In the data rows, 128 means zero.
Every row has a hidden score. In each pair, how much higher is the second row's than the first's? 10 means about the same, 20 much higher and 0 much lower. The score is a weighted sum of the row's numbers plus the product of two more (or one squared), each taken from its middle value.
[113 113 125 115 194 107  73 174 108 133 101  62 148 123 135 119]
[179 118 141  82 120  72 155 154 131 175 132 134 125 136 175 122] 16
[ 91  92 107 124 189 168 116 134 136 100 116  47 186  94 116  96]
[116 124 132 129 113 123  86 112 135 142  40 139 137 114 153 127] 11
[160 148 172 115 113  93 135 167 102 153 160 147 116 177 144 136]
[152 113 101 115 137 119 119 140 123 124 129 130  90 114 113 157] 4
[129 109 127 147 102 162 149 108 133 120 116 162 112 119 132 131]
[132 124 141 161 148 163 156 125 133 108 209 120 113 149  74 110] 10
[131 135 121 137 104 134 121 118 129 122 133 162  97 123 104 148]
[127  97 128 132 189 146 136 165 114 101 142  82 118 138 127  99] 7
[ 88 156  57 128  76 186 164 103 140  63  99 142 138  71 164 151]
[147 155  83 102 113 136 151 134 124 146 130 134 129  91 180 169] 5
[127 135  88 116 156 138  94 108 113 160 147  67 117 138 118 106]
[ 91  96 107 126 191 166 112 133 135 100 115  46 189  96 119  96] 8
[ 72 202 119 167 101 140  98  73 125 108 107 151 149 125 147 159]
[103 127  99 114 108 122 102 113 156 141  64 145 128 101 146 132] 12
[129 105 106 124 168 152 125 135 128  94 119 105 146 100 137 133]
[137 126  93 111 164 123  94 115 113 173 122  56 112 158 142  88] 8
[ 86 171 127 153  85 163 145  92 104 110 125 127 119 145  97 124]
[178 127  96 105 143 122 115 131 128 195 120 107 111 141 169 120] 7
[131 108 103  97 171 110 107 153 127 130 143  84 102 126  55 119]
[ 74 207 146 172 118 160  97  83 111 149 158 161 128 149  90 137] 9
[184 121 102 116 122 159 143 131 121 157 162 144  90 145 130 138]
[128 116 110 104 167 111  93 149 124 130 140  83 106 129  58 113] 8
[155  68 137  84 114  90 142 148 163 136 117 123 207  83 162 142]
[110 118 127 117 194 103  67 176 106 133  98  64 150 124 140 120] 9
[137 148 125 145 112 166 169 103 106 107 154 114 116 152 104 121]
[138 110 139 151 113 134 127 115 140 117 147 171  93 133  85 138] 9
[149 156 130 103 162  63 106 195 118 161 153 115 110 123 107 136]
[135  98 135 117 119 126 112 132 145 144  62 162 140 112 148 132] 4
[177 117 145 104 170 104 142 189 129 121 163 130 105 122 110 143]
[131 125 133 152 144 165 153 128 132 108 186 122 113 138  81 123] 7
[122  99 159 104 111  86 118 167 146 143  77 159 129 124 168 117]
[ 68 143 121 130 131  93  68 119 110 162  49  79 144 141 134 107] 3
[138  87 133 109 100  93 111 145 159 159  67 166 145 111 163 130]
[124 134 164 143 138 113 111 130 113 104 136 143  90 151  86 122] 5
[ 61 221 131 168 108 141  73  87 119 116 147 140 155 136 101 148]
[ 79 197 143 167 107 159 114  90 110 133 159 154 119 146  91 136] 9
[105 120 127 129 184 120  89 144 120 111 119  75 139 132 105 104]
[123 131 151 166 142 164 149 117 127 106 192 129 115 147  79 119] 10
[137 119 154 166  83 151 156  99 149 114 131 184 122 145  99 120]
[163 100  98  75 155 144 204 148 144  94 152 123 113  87 100 148] 11
[108 120 168 175 105 138 112 103 135 114 175 146 162 153  95 107]
[184 125 147  99 145 111 143 169 114 137 140 133  97 158 152 117] 14
[ 85 197  88 145  98 165 145 106 108  98 153 114 141 103 141 159]
[121 106 202 170  90  81  96 111 128 144 170 158 154 169  97 108] 6
[135 127 116 131 116 131 117 124 128 126 137 157  97 118 109 151]
[113 122 189 179  80  95  90 107 139 153 154 163 158 168 119 105] 8
[171 130 147  96 160  75 130 187 126 135 149 129 122 121 110 140]
[120 100 120 109 185 119  99 156 139 120  68  93 189 102 159 132] 3
[142  82 140  94 162  92 128 178 139 128 107 101 184 108 157 133]
[108 106 128 112 171  78  74 188 113 142  70  73 173 128 175 121] 10
[ 79 156  77 131  97 147 152  94 115 129 123 103 123 115 102 119]
[ 88 182 117 148  93 133 166 103 106 107 115 143  93 129 130 132] 8
[121 128 196 150 122 104 125 152 109 109 144 139 134 169 112 118]
[187  92  93  77  80 145 228 108 171 117 125 149 132  97 193 140] 13
[146 116  88 108 159 133 113 129 121 166 126  68 104 154 149  84]
[ 70 120 109 126 188  97  49 132 117 132  90  41 190 128 140 107] 7
[178  62 140  76 117 127 244 130 184  94 151 144 159  91 117 133]
[135  86 100 113  44 179 243 105 194  82 107 170 152  53 169 141] 9
[ 71 119 111 128 192  98  52 131 118 135  95  43 187 129 142 105]
[153 165 125 103 159  77 101 168 112 174 121  99 119 144 162 106] 19
[124 148  92 120 155 131 101 107 105 160 156  65 128 139 114 109]
[ 70 156 108 145 123 128  96  93 123 138 109  86 139 128  84  87] 12
[158 126 120 110 168 133 118 153  92 140 133 100  67 159 145 120]
[128  99 155 100 109  86 125 171 144 149 101 157 126 124 159 124] 15
[110 124 170 176  79 122 110 102 144 133 160 154 147 163 108 103]
[100 133 124 139 145 128 126 122 117 112 117 110 120 136 113 120] 9
[160 151 131 108 169 100 106 166 106 167 127  98 100 155 158 107]
[146 100 128 150 126 177 161 119 146 121 160 139 138 130 115 130] 5
[167 122 128 105 171  75 100 168 142 141 120 122 111 126  87 142]
[122 129  88  97 149 139 138 145 122  85 130 105 114  89 127 154] 12
[122  97 117 107 181 120 104 159 141 124  74  99 190 100 165 134]
[185 103 133 105 161 105 130 167 141 126 149 135 122 120 108 148] 13
[150 126  94 110 133 111 121 144 122 122 128 125 101 101 117 168]
[133 132  97 112 163 112  87 116 113 177 121  54 120 157 136  90] 8
[138 124  81  89 161 158 161 144 130  74 134 118 117  81 123 157]
[149  89  99  80 142 158 200 129 172  64 124 152 156  68 159 170] 9
[168  76 150 122 129 137 165 136 171 107 205 126 143 129  86 110]
[ 78 183 146 168 111 165 117  91 101 115 136 125 141 152  91 124] 9
[138 105 139 123 172 116 121 159 114 120 158 116  70 155  87 114]
[ 96 123  49 122 150 205 159 125 142  54 117  92 175  53 186 160] 15
[130 135 216 157  99  84 105 135 113 164 145 181 129 182 148 128]
[109  90 104 115  77 163 177 115 171 102  62 151 132  93 157 110] 13
[139 133 179 171  83 127 146  84 147 137 136 198 133 159 128 118]
[ 78 207  93 152  96 154 127  97 110 106 156 117 142 114 122 153] 11
[ 78 174  98 150  86 165 161  87 107  99 127 125 120 119 129 139]
[101 129 153 115 121  84  84 163 127 146  51 141 136 132 178 115] 13
[185 130 117  79  98  72 154 133 134 197 127 133 149 112 172 135]
[158 128  61 101  95 165 184 114 156  77  99 134 140  85 218 154] 15
[161 150 128 107 167 100 106 166 106 164 131 101 104 154 162 105]
[166  70 128  71 118 134 233 118 189  79 136 154 168  74 145 153] 6
[177 117  95 111 144 143 119 128 123 183 130 115  97 142 159 122]
[108 114 123 124 196 121  81 148 113 117 118  71 134 126 103 105] 8
[ 95 153 162 156 122 130 127 103 102  94 105 129 119 162  94 112]
[177 102 128 134 137 148 148 150 143 123 190 145  95 130  93 138] 12
[129 121 246 173  81  78  89 120 129 177 153 207 161 175 152 117]
[112 101  98 113 167 118  97 126 147 106  75  98 167  94 146 131] 8
[152 121  73  99 144 159 153 132 134 122 126 108 107 108 170 120]
[113 103  91 125 154 193 167 130 132  79 139  85 150  96 139 135] 3
[161 138 102 119 117 160 141 120 106 138 130 134  98 128 153 153]
[199 101 121  95 102 107 152 128 147 159 148 159 123 128 156 138] 15
[152 152 133 104 162  63 109 196 120 160 151 116 110 123 104 136]
[144  84 141  93 156  88 134 179 135 127 116 107 182 108 158 139] 6
[ 99 130 106 129 114 118  89 101 154 148  44 131 129 113 142 117]
[ 92 172 182 183 122 157  88  88 112 149 143 154 145 168  76 113] 10
[161 109 113 101 177  90 100 156 138 138 125 119 100 117  78 139]
[ 97 156 111 142  96 140 143  90 110 112  99 132 136 123 131 145] 10
[178  67 142  89 124 129 231 132 180 100 161 140 154 101 112 123]
[138  99 161 101  91  75 126 170 142 142 116 159 136 125 158 132] 13
[167 136 144  99 158  71 125 194 124 143 150 127 118 121 111 138]
[ 97 132 127 147  87 164 162  98 113 104 124 119 117 142 107 118] 5
[176  85 164  84 132  46 134 166 145 142 135 144 149 125 137 138]
[118 183 107 120 141  61  85 136 106 189 118  59 151 140 160 110] 7
[ 86 160 158 173 125 165 113  88 103 122 134 126 144 160  82 117]
[ 97 150 161 174 110 168 116  90 119 130 142 135 135 160  81 113] 10
[ 90 171 119 151  93 145 130  84 113 104 102 139 135 126 127 148]
[ 80 122 117 136 116 154 136  99 134 121  67 102 133 113 114  90] 7
[118  99 120 110 191 123  93 148 143 109  79  96 181 102 154 126]
[ 86 135 107 143 179 149 116 113 120 114 140  49 178 111 100 107] 6
[135 125 157 167  82 152 155  98 153 115 134 188 126 144 116 120]
[158  92 158 148  95 156 170 111 165 120 173 169 163 132 131 127] 9
[155 114 117 100 170  71  85 153 138 149 125 118 103 120  72 138]
[102 160 177 187 109 151  91  95 122 134 162 154 143 160  87 111] 9
[100 120 127 123 185  85  49 174 110 143  83  62 154 132 151 119]
[136  80 132 136  98 172 166 120 176 125 185 147 138 124 118  99] 16
[145 158 107 122 104 148 145 111 102 126 119 141 103 131 147 157]
[109 130 152 179 136 178 126 101 124 101 168 125 147 148  83 115] 8
[133 118 130 107 185  80  80 175 113 143 149  92  88 145  87 116]
[122 120 210 145 106  86 125 157 120 114 136 157 150 171 127 120] 13
[125 110 119 149 129 158 149 114 126  97 116 128 132 119 128 135]
[159  91 151 134 134 133 150 136 159 112 219 124 139 133  81 111] 13
[171 129 146 100 161  82 128 189 125 136 148 127 113 122 108 139]
[137 118 135 151 149 165 155 133 139 113 216 116 113 142  73 110] 7
[164 118  84  97 114 162 182 129 144  84 134 136 115 105 180 138]
[131  93 117 112 182 137 115 143 142 103 108 110 166 109 132 124] 4
[136 155 170 169  85 128 144  83 134 128 132 196 122 155 107 126]
[155 122  70  97 142 160 158 130 134 116 121 111 104 111 174 117] 14
[123 130 179 155 157 119 111 139 114 120 170 133  92 172  76 113]
[110 100 130 110 165  74  72 186 116 134  64  81 181 127 175 121] 15
[135 124 162 169  83 149 156  94 157 115 131 189 135 145 120 121]
[136  60  93 108  95 180 223 111 196  25 104 126 219  31 207 157] 9
[154 112 106  99 163  71 100 156 137 148 131 110  99 113  79 138]
[132 151 137 165 115 170 160  94 113 121 176 121 117 159  92 115] 8
[152 118  95 105 148  87 121 151 134 132 128 118  95 101 115 154]
[154 111  92  95 143 161 201 154 142  90 178 118 111  97 102 145] 15
[152 142 143 151  87 143 154  93 126 120 141 179 106 150 110 134]
[104 129 110 125 111 123  88 102 154 145  51 139 128 107 139 119] 6
[ 97 165 120 143  97 134 167 107 105 113 107 140  89 132 124 126]
[189 119 121  80 102  76 153 130 137 189 126 136 146 114 169 137] 9
[137 116 128 108 185  88  85 170 112 141 150  96  80 146  89 115]
[117 152 179 172  90 128 128  82 139 122 110 195 128 155 106 128] 12
[ 90 181 164 172 119 152 124  92 110 138 161 153 124 153  69 124]
[117 145  89 122 133 146 122 129 121 114 165 104 119  98 103 147] 12
[146  92  87  81 165 122 162 161 133 121 148  97  94 108  70 133]
[117 170 179 168  91 124 134  68 126 147 112 201 128 156 109 138] 4
[113 126 154 172  84 142 132 106 143 117 163 146 139 153  99 105]
[179 112 132 105 170  94 123 170 140 132 137 127 117 123 101 145] 9
[113 177  76 118 115 147 153 105 100 104 145 105 114 109 147 154]
[155 170 123  96 138  65 113 169 111 170 115 109 129 134 183 111] 17
[109 120 147 138 158 136 140 128 109  91 108 115 121 146 122 117]
[176 121 133  80 113  67 150 149 129 192 136 133 129 132 179 121] 16
[159  89 146 133 134 143 151 140 158 110 218 122 133 130  78 112]
[112 141 166 171  99 144 137  90 130 115 118 173 137 144 106 135] 7
[110 134 109 141 107 138 143 103 113 115 101 126 132 126 135 140]
[117 169  86 124 132 130 126  99 102 135 153  90 117 134 113 133] 12
[121 130  89 114 120 137 120 127 125 115 102 116 147  91 137 156]
[106 155 194 187 109 109  82 117 113 154 145 166 108 173 104 114] 9
[124 125 154 173 106 161 150  94 137 108 142 160 138 141 106 131]
[134  89 130 106 194 125 123 181 120 124 108  80 159 120 158 125] 10
[178 129 135 105 163 127 133 169 106 144 141 113  85 159 151 106]
[150 130 110 135 114 168 177 113 114 124 189 107 109 151 104 117] 8
[ 65 209 109 160 109 142 100  90 116 110 139 104 167 128 103 141]
[168 141 130  85 121  67 137 161 122 180 128 118 128 138 185 117] 14
[173 126  95 114 132 163 135 129 111 155 144 124  96 128 159 141]
[117 103 106 117 183 139  96 129 137 102  97  92 163  92 138 127] 8
[112 104 109 118 187 134  89 127 140 100  92  91 167  91 139 124]
[135 148 136 109 178  64  73 189 119 168 149  97  99 137 103 124] 13
[110 112 126 127 192 125  91 147 118 117 117  73 133 132 101 105]
[ 89 126  69 116 143 174 132 117 123  98 120  82 156  80 141 147] 10
[152 136  56 105 114 167 176 119 147  81 104 126 128  86 209 149]
[153  72 130 100  72  99 129 140 170 163 125 157 144  96 167 137] 5
[122 146 187 177 106 126 127  91 128 128 137 189 123 149 109 133]
[ 82 126 109 135 195 154 104 113 127 111 132  48 181 105 103 101] 7
[173 124  93 112 139 157 127 130 116 169 141 115  94 131 157 133]
[161 135 131 118 158 124 117 151  90 130 143 103  75 181 120 112] 11
[145  84 140  93 149  86 135 177 136 127 114 110 182 107 156 136]
[158 113 138 136  95 132 172 114 143 145 199 126 138 156 133 113] 10
[ 84 188 126 161  93 145 117  78 119 105 104 158 134 131 130 152]
[102 196 152 158  93 132 128  61 120 147 112 199 121 139 125 154] 9
[128 135 246 179  94  76  82 114 119 198 151 204 154 187 153 118]
[141 127 107 126 118 132 115 130 125 125 133 150  94 116 119 156] 13
[148  84 126 114 108 123 136 142 160 147 106 171 134 112 144 128]
[158 108 100 104 160 102 113 145 126 137 134 119  87 121  87 150] 6
[197  78 115  71  86 134 231 115 172 136 153 156 128 104 169 125]
[108 114 133 133 163 136 120 135 119 103 110 103 118 138 114 112] 4
[117 141 148 154  89 125 138  96 129 117 130 184  99 140  98 143]
[123 117 102 134 125 149 132 116 122 107 104 120 134 108 136 144] 6
[198  95 130  77  77  76 156 117 146 192 145 138 157 109 172 144]
[113 128 150 176 136 179 136 104 125  97 172 123 149 148  85 112] 11
[123  94 127 105 188 101 103 186 119 132  90  78 172 119 164 125]
[143 113 159 131 161 126 140 175 109 118 152 103 142 141 131 124] 10
[180 113 141  79 113  76 155 149 133 185 138 131 135 134 176 129]
[175 124  93 111 140 154 128 130 116 171 140 115  96 132 156 131] 8
[104 114 158 147 129 138 132 127 107 114 102 124  87 159 112 107]
[190 105 123  71  80  66 156 109 142 219 143 128 161 106 184 143] 10
[157 110  99 106 152 107 117 144 124 137 129 119  87 123  98 150]
[ 68 212 104 162  99 159 103  89 115 100 147 130 144 125 117 149] 14
[ 71 139 117 134 124 108  82 101 118 139  54  85 138 140 111  95]
[125  92 138  99 159  78 102 177 129 133  86  94 187 112 166 123] 11
[ 89 156 143 161 113 172 140 100 101  98 131 108 142 148  97 124]
[144 104 133 148 102 167 158 120 143 125 135 174 116 120 124 124] 14
[158 146  92 112 120 155 149 130 108 141 134 134 110 103 175 164]
[202  94 133 107  81 121 154 126 159 143 175 170 128 128 171 146] 15
[130  97 155 108 125 100 124 170 137 139  89 153 113 140 147 107]
[ 84 200 129 157 104 127 117 103 110 122 144 143 101 141 120 141] 9
[107 164 201 194 128 119  65 103 102 154 180 160 140 169  79 113]
[100 176 165 164 102 126 117  72 124 139 116 201 114 144 110 154] 11
[157 115 124 100 173  71  90 155 141 145 118 120 107 120  74 137]
[102 136 114 136 113 116  82  97 144 148  32 130 133 119 140 117] 7
[144  85 138  96 160  96 135 181 132 124 114 104 176 112 154 135]
[ 88 177 117 148  94 133 169 102 105 108 111 144  91 132 126 131] 12
[ 74 163  75 128  88 161 151  95 118  99 115 116 127  99 131 134]
[ 77 145 101 144 116 142 119  85 126 131 110  93 126 124  83  94] 6
[ 70 203 105 158  94 126 122  76 128 106 106 150 138 123 147 162]
[134 103  90  83 155 123 142 156 124 104 128  99 103 106  90 137] 12
[176 128 101 121 122 164 142 124 111 148 153 139  93 143 131 144]
[ 75 138 116 142 117 136 105  93 127 126  67  91 138 132 103  87] 7
[118 135 109 124 100 158 129 117 122 125  97 150 110 106 139 139]
[151 133 126 114 146 134 129 143  89 116 132 118  79 145 143 139] 9
[177 106  89  85  92 148 207 120 162  96 115 145 129 101 194 142]
[ 94 146 190 172 140 136  98 105 105 103 116 143 124 171  86 111] 2
[169 106 117 106 177 100 117 161 137 127 135 122  99 120  86 143]
[120 110 142 120 111 105  91 127 134 145  26 151 150 118 161 133] 8
[171 145 162 115 129 108 138 169  95 137 165 138 100 174 127 128]
[177  99 139  72 100  65 157 137 137 212 142 126 143 126 189 131] 4
[155  86 134 141 127 170 160 127 156 127 159 143 154 129 125 129]
[ 86 185 134 160 105 157 129  93 110 119 157 145 115 141  96 136] 12
[110 153 201 185 114  98  77 111 108 182 156 172 117 184 122 113]
[112 120 202 182 102  83  70 104 118 158 175 163 150 177  97 108] 10
[204  96 127 100  84 110 157 130 153 150 165 163 128 124 161 141]
[102 189 112 141  90 157 150 100 102 114 137 124 118 131 127 138] 7
[136 153 163 163  79 131 153  83 131 126 134 191 118 151 106 129]
[109 144 158 180 101 163 124 101 129 120 167 140 135 153  85 107] 8
[158 137 134 109 172  80 111 193 122 145 149 114  95 132 100 135]
[189 109 124  74  84  65 160 119 140 204 137 136 158 106 175 142] 6
[178 107  83  89  81 153 211 106 164  96 101 143 136  95 223 147]
[125  99 131 136 187 148 139 160 113  97 140  84 116 145 119 100] 5
[187  98 137 116 100 152 173 124 159 147 215 141 147 133 146 119]
[ 91 153  59 126  74 183 166 103 143  62  98 144 136  70 169 148] 12
[117 126 118 129 115 145  95 107 136 136  69 141 122 105 138 123]
[198 100 124  91  92  99 154 130 147 159 143 155 130 124 155 139] 15
[158 167 123  97 140  74 117 172 109 172 115 110 124 139 176 110]
[123  97 113 115 188 139 102 140 138  96  97  98 162 101 134 123] 2
[140  95 125 116 122 130 123 138 147 145  85 167 132 111 144 131]
[137 147 167 168  84 128 147  83 134 130 134 192 119 156 109 124] 9
[118 110  89 109 135 119 109 135 139 107  86 113 157  88 147 148]
[111 171 158 167 110 161 139  82 108 132 158 137 130 160  86 119] 8
[124 118 111 140 125 149 139 117 120 102 105 122 132 113 141 139]
[190 106 117  93 118 110 144 136 140 176 129 144 121 131 156 135] 14
[124 119 141 158  86 155 155  93 135 120 113 171 117 139 104 129]
[116 100 118 114 190 124  89 140 143 100  82  90 177 101 144 121] 9
[135 127 165 146 165 117 107 159 122 126 180 125  89 164  82 112]
[ 72 205 113 158  98 126 143 101 119 117 137 141 104 133 133 137] 17
[159  81 135 135 123 167 161 128 162 126 155 146 163 126 134 132]
[151 116  85 104 158 142 126 131 126 160 130  77 101 144 154  89] 12
[ 60 200 103 161  99 170 112  90 106  96 134 120 153 122 127 147]
[117 173  53 116 111 168 164 112 104  85 146 114 119  88 179 158] 14
[134  82 124  98 175 126 118 156 146 134  93 113 193 104 158 141]
[188  78 149  91 139  75 132 149 156 137 132 139 149 121 134 153] 11
[127 110 138 121 116 128 101 122 138 141  54 153 141 109 150 131]
[ 74 140 116 143 124 133 107  90 128 132  73  90 134 128 102  84] 10
[ 72 169  89 145  89 172 160  87 111  96 126 123 121 110 142 143]
[143 117 210 174  81 139 147  79 165 133 140 210 161 147 144 125] 8
[130 112 134 154  95 161 158 103 134 120 123 167 115 128 123 129]
[139 136 135 108 178  64  74 183 117 157 146 100  96 139  95 121] 11
[126 167 112 117 147  65  86 128 108 177 106  64 146 147 149 106]
[ 95 122 119 118 171  78  62 188 105 152  64  63 169 124 170 126] 9
[114 147  98 111  97 146 121 120 131 130  93 147 128  95 144 152]
[101 156 113 145  92 151 156  92 110 122  99 145 107 129 137 142] 8
[125 100 156 103 103  85 122 161 153 145  87 158 131 116 170 120]
[127 112 123 130 111 162 121 117 127 125  98 152 112 104 142 131] 7
[154 110 106  99 166  84  97 149 136 150 125 113  99 115  76 142]
[192 110 124  80  98  81 155 127 141 181 132 142 145 116 162 138] 12
[163 142  96 113 124 164 146 129 108 141 131 131 107 110 170 159]
[ 96 101 111 119 104 162 143 109 147 116  67 127 126 101 131 104] 9
[129 104 156 112 134 122 125 171 128 130  98 147 108 139 140 104]
[153 147 134 104 166  67 107 195 121 159 150 115 104 125 107 134] 10
[135 131 130 109 179  69  79 179 116 152 146  98  94 141  87 119]
[ 59 195  80 149  91 173 148  89 110  99 135 120 136 102 147 149] 11
[141 167 101 118 100 147 148 115 102 126 126 139 107 122 158 161]
[127  99 154  99 102  85 121 164 153 150  90 158 131 116 172 121] 14
[ 53 221 137 179 107 146  79  90 123 130 123 164 118 147 150 144]
[142 137 122 153 115 169 172 102 118 133 196 108 112 157 100 116] 5
[ 87 137 155 114 130  75  72 154 114 155  35 131 144 138 171 115]
[110 118 166 118 137 116  85 154 112 134  71 136 112 143 131 107] 8
[178 142 100  96 130 100 132 143 124 196 120 112 125 129 170 126]
[ 88 185 106 151  87 142 152  83 114 111  99 151 119 126 143 151] 11
[116 119  75 124  55 188 211 113 180  59  80 156 156  52 194 148]
[132 115 130 108 184  86  90 169 111 139 149  95  79 149  87 114] 4
[116 130 111 125 167 125  90 143 120 133 163  76 129 129  75 118]
[146  85 143  90 135  81 136 175 143 123 121 113 186 100 153 136] 12
[128  93 126 124 195 144 127 171 114 106 131  79 130 128 130 101]
[180 101 138 138 129 150 152 149 146 126 197 149 105 126 102 139] 12
[134  97 132 116 122 120 107 129 144 144  62 162 140 112 150 133]
[168 119  88 108 149 135 108 120 130 190 119 106 109 131 166 123] 8
[196 102 132 117  97 131 154 128 153 130 163 179 117 142 150 138]
[170 123  92 109 149 135 104 124 127 190 118 103 106 133 168 120] 3
[137  99  94  86 164 114 132 156 128 125 140  90  96 115  62 126]
[ 67 213 107 162  99 156 103  85 116 107 150 130 142 125 112 147] 9
[ 75 195 117 155  93 131 153  97 110 110 121 154  95 131 134 134]
[116 124 111 127 113 149  95 111 136 139  70 140 120 102 138 125] 5
[115 138 184 165 109 121 125 136 109 119 131 145 102 174 107 116]
[ 90 171 124 155  90 142 129  82 114 101 100 151 134 130 124 144] 14
[140  49 127 111 143 165 170 134 169 113 157 105 178 120 113 104]
[139 173 125 108 151  60  92 161 114 175 111 104 128 140 165 111] 15
[124 104 158 125 142 147 129 156 114 119 116 136  94 141 133 101]
[102 137 213 185 115  86  65 118 115 160 144 173 132 180 123 112] 6
[117 119 136 127 116 130  88 111 133 140  47 142 136 113 149 127]
[134 121 132 107 183  79  80 172 112 142 148  92  84 143  87 117] 12
[ 78 119 108 131 202 149  85 120 126 114 118  43 183 106 117 104]
[159 103  99  76 153 155 209 141 155  80 147 136 127  78 113 159] 18
[103 180 197 173 110 114 105  94  97 150 128 175 110 172  76 118]
[130 117 143 123 157 115 123 152 109 103 135 131  76 142 106 128] 9
[ 90 107 116 129 111 161 145 105 140 117  68 117 135 105 125  95]
[131 112 210 137  79  82 134 152 131 126 129 183 146 159 153 126] 15
[117 115 137 159 106 155 148  96 127 102 110 157 129 137 104 131]
[114 159  92 122 147 124 123 112 101 144 164  69 135 135 112 131] 10
[178 115 127 106 171  93 119 171 140 141 132 124 118 124  99 145]
[148 129 113 119 162 126 107 142  95 147 141  95  68 152 145 122] 8
[192 108 120 117 108 140 150 126 141 139 161 171 104 148 137 137]
[125 120  93  96 148 127 126 148 122  97 130 101 113 103 112 145] 7
[189 107 123  71  78  67 157 112 141 214 137 132 162 104 184 145]
[188  94 139 107 154 115 135 164 147 126 155 139 120 128 109 153] 15
[192 109 118 112 112 141 148 131 140 150 160 161 102 146 142 138]
[101 202 127 147  92 135 120  77 113 126 112 176 114 135 135 157] 8
[109 146 103 131  93 154 147 108 115 127  96 144 110 118 141 145]
[134 102 255 149  94  55 102 128 130 153 154 205 157 180 136 115] 9
[105 122 134 159 105 182 163 101 123 106 142 120 118 139  98 111]
[100 140 127 137 135 138 144 118 110 104 117 122 120 134 121 127] 13
[103 127 170 112 130  99  75 155 114 138  47 140 129 137 146 115]
[114 115  96 125  88 185 178 118 146  86 132 148 117  93 140 121] 15
[178  94 162 145 108 146 153 126 164 128 204 177 129 124 116 133]
[ 96 189 123 153  91 132 122  81 124 110 129 173 115 125 116 155] 9
[127  93 117 105 184 121 108 159 145 121  79 105 188 102 161 134]
[129 112  99 125 148 151 122 128 124 100 105 111 144  94 141 144] 9
[ 92 132  81 123 141 161 140 113 116 116 128  72 158 100 116 133]
[ 97  91  99 111 181 171 142 133 129  92 100  62 181  83 125 113] 8
[110 120 119 147 138 182 171 120 112  88 135  86 143 128 117 126]
[ 91 183 154 157 103 117 118 101 104 123 133 160  87 151  85 130] 16
[ 92 155 142 158  91 163 141  93 110 111 124 123 125 155  86 112]
[134 160 129 110 173  64  75 189 116 174 153 100 104 130 105 130] 12
[134 106 121 155 131 172 160 115 134 103 147 136 129 129 108 128]
[144 108 187 166  83 140 163  92 160 118 160 193 169 138 138 124] 12
[155 142 109 121 112 154 144 115 103 133 129 141 102 133 145 151]
[136  50 119 108 146 169 178 135 166 113 154 100 177 115 116 103] 11
[130  95 126 117 197 133 115 180 112 112 122  74 142 120 140 115]
[122 122 115 136 100 161 134 113 122 125 102 152 106 114 139 133] 10
[181 107 142  74 102  67 160 139 137 207 141 130 135 127 193 129]
[112 158 100 138 107 166 159 119 115  92 162 118 119 109 125 148] 12
[156  82 133 136 129 169 163 128 157 124 154 141 160 128 131 131]
[118 101  97 113 167 129  97 120 142 108  82  98 165  89 143 134] 8
[110 201  93 122  94 118 141  99 109 122 119 142 129 115 165 175]
[ 80 189 104 154  98 138 119  82 119 104 105 136 148 121 142 157] 8
[ 74 202 134 161  91 137 122  90 112 112 116 164  96 145 118 132]
[157 108 102  99 162  94 109 147 132 143 125 114  92 119  88 146] 5
[ 92 109 109 121 107 161 138 108 140 121  70 119 127 103 129 103]
[185 108 108 102 135 131 139 136 134 176 131 135 106 141 155 130] 13
